Each path below is one point turned by a fixed rotation once a step. After each direction that follows a path, write how fast that rotation turns it, in degrees a step (0 if it stays still).
Each turn is a multiple of 5 degrees from 10 to 175, or 0.
Each row of a path follows its step; steps can be skipped.
Path 1:
step 1: [  5   2 -37  34 -27 -28  14   0  29  -6 -62  -4  14  38 -39 -22 -54  24
  13   5 -37  -2 -33  -1  11 -15  -9   5 -31 -10 -14  17  19 -31  28  12
 -23  19 -22   9  12 -26  38  10  24  31  10  30  10 -10 -39 -19 -12 -27
 -36  35  25 -13 -31 -23  26  26   0  54  -1 -17   6  25  24 -43 -10   9
 -23   4 -16]
step 2: [-19  13  18  -2   8   6   1 -47   9  35 -43   7 -25  27 -28  -5 -15   6
   8   8 -12   3  10   0  -2   1 -47 -29  44  14  -7  40   7  -2  -4 -18
  46 -29   3   2 -32 -16  -6  31 -25  -5  -2  54  -5   5 -10  -3  25 -20
 -45  35  50 -39  -2 -53   6   0 -13  21  31 -10 -21 -14 -23  20 -19 -67
 -12  16 -10]
step 9: [-14 -22 -60  35  15  13  -6  -4   0  10 -46  21 -22  57  -2  -3  -8  36
   2   0  38   5   0   7  42 -41 -10 -22 -20 -13 -57  -1  10 -18  12  -1
  -6   7  24 -12   7  13   5  45   0  26  -7  26  10  21 -41 -24  63 -43
 -22   3  15 -12  -7  -7  31 -40 -45 -33  22  -3 -18  11  11 -14   5 -20
 -24   9 -25]
step 10: [-22  -6 -18 -31  10 -28 -19 -14  -3  33 -47  15  24  -9 -19 -23 -48   3
  17 -11   0 -37  -9   9   3  -6 -28  -8 -29 -10 -50  39   0  11  -3  18
 -33  31  27   1 -45 -17 -26  11  40  15  67  22  -1   5  14   2  22 -10
   3  11  41  28  -3 -48 -32  30  -7   2   2 -29   1  10 -17 -13 -37 -50
   8  11 -15]
step 16: [-21  -8 -23  45   1  41  -9 -29 -17  12 -15  43  29 -44 -50   6 -19 -18
 -22  -1  18 -43 -47   1  13   8  -2  -4 -10 -18 -38   2   3 -10 -10   4
  -3  -2  34 -30 -11 -10 -21   8  40  14  -8 -11 -29  -4  15  -9  33 -11
  13  31   6 -26  22 -35  37 -53   7 -27   6 -56 -10 -11  -9   8 -44   1
 -10 -48 -26]
step 25: [-38 -12 -14  14  37  40  46  12  14   2 -34  23 -15  21 -20 -13 -20 -12
   3  19   1 -24  -3  10  15   2  14  10   2 -53 -20  30 -14 -12 -11  -5
  61 -42   4  -8  36 -26 -21  31  40 -49  -5 -13 -21 -24 -48  12 -20 -22
  -1  33   8   0  29 -24   7   0  26 -25  23  21  30 -42  -8 -25 -26 -24
 -31 -36  -4]
step 26: [ -4 -17 -40   0   8  -2   0 -26 -10   4 -49  21 -13   9 -42 -17  10  10
  38   9   5  31 -35  37  56  15   4  10  -4 -61 -34 -21   7  -2  21 -12
 -19  10 -19 -14   6  -1 -31  12  36   7 -27  -8  47  27 -33 -44  11 -35
  -2  -4  -5 -40  22 -53  22  22 -20  -6  13 -27 -21  10  39 -20  21  -7
  -7 -36 -24]
Directions:
[ -1  13   6   5  -1 -17   4  -1   1 -12   7 -10  16   9  -8   6  -2  -2
   3  -1   1   3  -3   4   4  -4  -1  -2  -2  -1   0  -1  -4 -11   2  -9
   3  -7  -6   7  -4   3  -3  -4  -4  -1  -2  -1   2   0 -12   4   0  -2
   3 -13   7  -9   1  -9  -2  -1   7  -8  -5   1   6   3   6   0   6  -2
   2  -8  -4]	55
[ -6  -6   6   7  -8   2   1   5 -10  -5   2 -12  -7  -8   7   8  -4  -1
  -2   1   4  -3   5  -1   6   3   1  -4   4  -5   6  -3   5  -3  -3  -5
   4   2   6  -8   8   8  -7  11   6  -3  -7  -1  -8 -10   1  -5  -4 -10
   5   7   5   7  -6   0   4   0   2  -7  -8   4   1  -4   8   7  -6   8
   2 -14  -6]	85
[  1   7 -17   5  -2  -1   3   1  -6   2  12   3   3  -7   4   4   4   1
  13   5   4  -1   0  -3   1   8   5  -2 -10  -9  -3  -2   0  12  -4   5
   4   1  -5  -9   1  -4  -9  -8  -2 -10   1  10  -4   7  -6  -4   5   9
   3   4 -12   3   4  -2  -3  -6   5   0  -5   0  10  -2  -5   2   3  -5
  -1 -11  -1]	10
[ -4   0  -1   0   1  12   0   3  -9  -1   2  -1  -1   3   2   1  -6  -1
  -6   1   6  -6   3  -4   5  -2   4  -5  -1   4  -5   4  -6  -4   5   4
  14  -5   0   8  -1  -2  -4  -8  -7  -2  -4   9  -3  -4  -4   5  -8  -3
  -1  -1   1 -12   2   5  13 -11  -7   0   6   3  -1  -7 -21   1   1   7
   1   5 -15]	155
[  1  -1   3   1  16  -6  -3  -4   4   3  -4   2  -1  -6  -2   6   3   1
   6   9  -7  -4   2  -3   0   6 -16  -7  -1   9  -2   1 -11  -6   6   5
  -3  -1   0  -4  -1  -1  -2   4  12   2  -6  16   1   0   4  -2  -6   0
  -5  -6   2  -5 -10   8  -7   5   1  -2 -15  -1   3   2  -9  11   2   4
   1  -3   3]	85
